One turn moves each row of this set onto another row. After a few examples, where does it send each row asked below?
Fuli: [ 17   7 -43 -15 -25   1  51 -20   6  25  52  -6   0  -8  33]
lazul: [-15 -24 -16  19  29  28  34   0 -16  36 -25  11  -1 -24 -14]
rufun: [ 25  39 -23  25   0  15  43   4 -33   0  -3  -2 -13 -39   6]
gafa: [ 17  24 -50  30  16  -2  38  -4 -19 -10 -38   7 -16 -10   7]
Lig: [ 25  17 -38  50   3  24  46 -11 -26  17  -4  -9  -7 -22  19]
kupa: [ 13  14 -18  -4 -28  -5  50 -30 -16  11  60 -13  -3   3  20]
gur: [-19 -24  -7 -41  -6 -16  47 -26  -6   6  22  13  21 -21   7]
bonuz: [-14  39 -44 -30  17 -26  62   3 -23   0  22 -14   3 -10  12]
sesu: [  4  23   3  11  -3  12  44 -29 -31  24  -5 -22   1 -41 -12]
vivu: [ -1  14 -50  35  38  13  48   8 -19  20 -27   7  -1 -23  10]
zit: [ -6  -3   8  16   6  26  31 -25  -7  46  15  13  -4 -30 -19]
mosev: [ -8  32 -63 -33  13 -15  61  -2  -3  29  24 -27  -2  -3  16]
Pap: [ -2 -44  -7 -30 -19   8  22  19   1   1  21  21 -11   9  -1]
Nov: [  4 -44  -8 -11 -24   0  18 -10  -4   3  23  14 -24  27  -3]
debet: [-24 -19 -34 -36  22 -21  30  24 -12  -9 -12  14 -18  15 -11]
muka: [ -5  36 -50 -18   3 -23  65  -6 -14   9  23 -34   3  17  17]
zimi: [  6  -3 -46  37  25  10  26   1   4  13 -18  41 -22   4  -1]
moda: [ 11 -19  -3  38  -6  36  32 -19 -22  32  -5  -7  -5 -25  -3]
kub: [ -5  23 -45 -15  12  -3  41  43 -11   8  32  -5 -31  28   0]
gisov: [  2 -33 -30 -42 -23  -8  44 -24   8   9   8   1  17 -22  24]
sope: [ 15 -46 -22 -29 -31  11  17   8   1   6  11   7 -26   5   6]
zot: [  5  19 -53 -18   2   6  37  32 -10  25  27 -24 -44  24  -1]
Med: [  5  -8 -36  49  21  28  31  -1 -11  32 -17   2 -22   8  -5]
muvan: [-10 -21 -39 -46   6  -5  28  28  -8   7 -20 -17 -30  11 -10]
vak: [-16 -20 -18  22  22   8  29 -32   8  38 -21  21  -7   2 -17]
Tora: [  3   3 -16  21  10  24  51 -13 -27  20 -14  -3  17 -55   9]
gif: [-14 -21 -30 -27   3 -14  32  20  -9   0 -15 -16 -22  39 -12]
gar: [  8  20 -45   2   0  -8  32  19 -22  -3  25 -13 -44  40   2]
Rok: [  8  14 -25 -17 -20  -3  58  -7  -3  10  60   4  17 -13  30]
pevi: [ -4 -32 -10 -32 -29 -13  47 -31   0   3  14  -7  20   1  17]

pevi goes to Pap
moda goes to lazul
gur goes to Nov
Where do these go?
zit goes to vak
zot goes to mosev

